In the rows, 128 means zero.
Named turns come first, each shown by rows before and after it. Which turns, in which order, take the first row of each pair that follows to the second? Write the first one first, as in the answered first pair.
T (before -> after):
[ 63 131 150 183 125 103 144 114]  ->  [103  63 146 113  80  99 132 141]
[123 119 122 117 139 113 125 148]  ->  [117 129 122 134 151 115 128 140]
[132 127 154  75  74 164 106 133]  ->  [166 147  74 113 122 184 133 153]
F (before -> after):
[124 195 136 141 134 172 138 137]  ->  [117 191 126 146 155 165 135 143]
[113 128 122 132 111 136 140 169]  ->  [113 127 115 134 129 129 137 168]
[138  84 140 118 130 107 121  75]  ->  [136  96 161 112 103 123 122  86]
[183  69  95  93 140  89 125  94]  ->  [191  71 125  79  96 115 129  87]
X (before -> after):
[136 178 145 105 134 165 123 121]  ->  [ 82 149 156 147 114 143 140 145]
[ 87 114 162 134  91 116 121 111]  ->  [118  81 102 146 112 100 141 117]
[101 149 139 153 131 143 136 132]  ->  [117 135 108 159 146 135 146 134]
M (before -> after):
[161 121  83 152 122 128 149 115]  ->  [168 125 106 131 110 133 135  88]
[169 149 112 133 175 110 110 130]  ->  [168 156 128 121 175 111 104 117]
[149 147 133  85 144 120 105 146]  ->  [136 144 123  96 148 121 109 161]
[121  95 125 114 113  91 131 160]  ->  [137  90 109 117 118  84 137 152]
Then:
Between the rows of a pair lie 2 to 4 turns.
[194 151 147  58 101 152 134  78]  ->  [ 58 161 202 123  85 132 132 149] => X, F
[106 113 142 163  86 100 139  81]  ->  [158 108 101 143  69 140 159 119] => X, F, F, T
[ 75 156 176 140 138 113 120 151]  ->  [121 138  96 129 168 114 135 191] => T, F, T
[146 108  93 136 148 103 135 112]  ->  [163 129 132  89 114 135 122 108] => M, X, T, F
[ 89 159 134 133 105 167 141 168]  ->  [ 99 128 111 138 104 162 150 180] => T, M
[ 97 151 185  88 108 131  98 124]  ->  [ 77 158 159 105 157 108  90 140] => F, F
[ 74 108 144 197 106 142 165 104]  ->  [166 121 128 138  85 187 171  83] => X, F, F, X
[138  86 119 183 147  58 132 100]  ->  [174 117 176 131 104  98 116  57] => M, X, F
[132 194 139 132 172 140 109 100]  ->  [110 132  85 178 167 122 146 159] => T, X, T, T
[111 111 146  99 111 100 114 190]  ->  [ 80 147 147 143 147  83 115 173] => F, T, T
[157  76 148  92 108 127 110  94]  ->  [112  94 183 104  86 136 109 124] => X, F
[ 88 160 194 106 107 137 103 126]  ->  [150 147  70 128 156 152 139 188] => T, X, T, F
[140 147 111 132 189 109 112  81]  ->  [101  91 158 122 138  82 105  89] => X, X, X, T
[ 91 125 110 168 124 129 159 167]  ->  [ 76 112 135 160 127 109 144 154] => T, F
[140  62  98 147  89 126 158 139]  ->  [161  85 144 104  73 139 138  95] => M, M, X
[ 89 176 164 150 127 119 109 114]  ->  [139 185 131 124 165 118 101  96] => F, X, X, X
[135 185 190 159  91 174 151  54]  ->  [164 130 192  91  49 171 139  77] => T, T, T, T
[194 160  85 121 149 174 114 129]  ->  [156 161 109  93 128 177  97 185] => X, F, T, T
[160  97 109  88 148  95 109 114]  ->  [181 138  93 127 149 128 138  87] => F, T, F
[150 113 130 106 120 116 122  89]  ->  [161 130 117 116 120 134 140  90] => T, F
[173 117 117 145 113 143 160  65]  ->  [167 112 137 132 105 139 152  58] => T, T
[101 122 139 164 102 122 156 119]  ->  [154 149 138 122  94 161 145 115] => X, F, X, F
[164  81  77 107 137 130 136 138]  ->  [127 138 100 173 164 128 146  84] => T, F
[151 125 115 161 148 115 140  80]  ->  [151 129 148 142 106 140 143  80] => F, F
[111  90  83 123 160  94 114 166]  ->  [129 131  87 129 192 100 112 125] => T, X
[127 145 146  90 117 143  99 172]  ->  [118 137 161  81 119 126  88 154] => T, F, T, T
[ 90 114 164 180 115 106 155 100]  ->  [200 138 125 105 118 158 144  99] => T, T, F, X
[175 129 100  68 141 130 118 170]  ->  [ 77  97 133 159 138  69 132 135] => T, T, X, F
[137 113  86 110 135 100 134 186]  ->  [107  90 101 137 135  69 132 154] => T, T, X
[191  86  50  96 133 144 163 130]  ->  [106 110 197 111  92 119 132  41] => T, F, T
[ 86 189 187 141 111 153 124 134]  ->  [111  97  97 202 141  99 165 125] => X, F, F
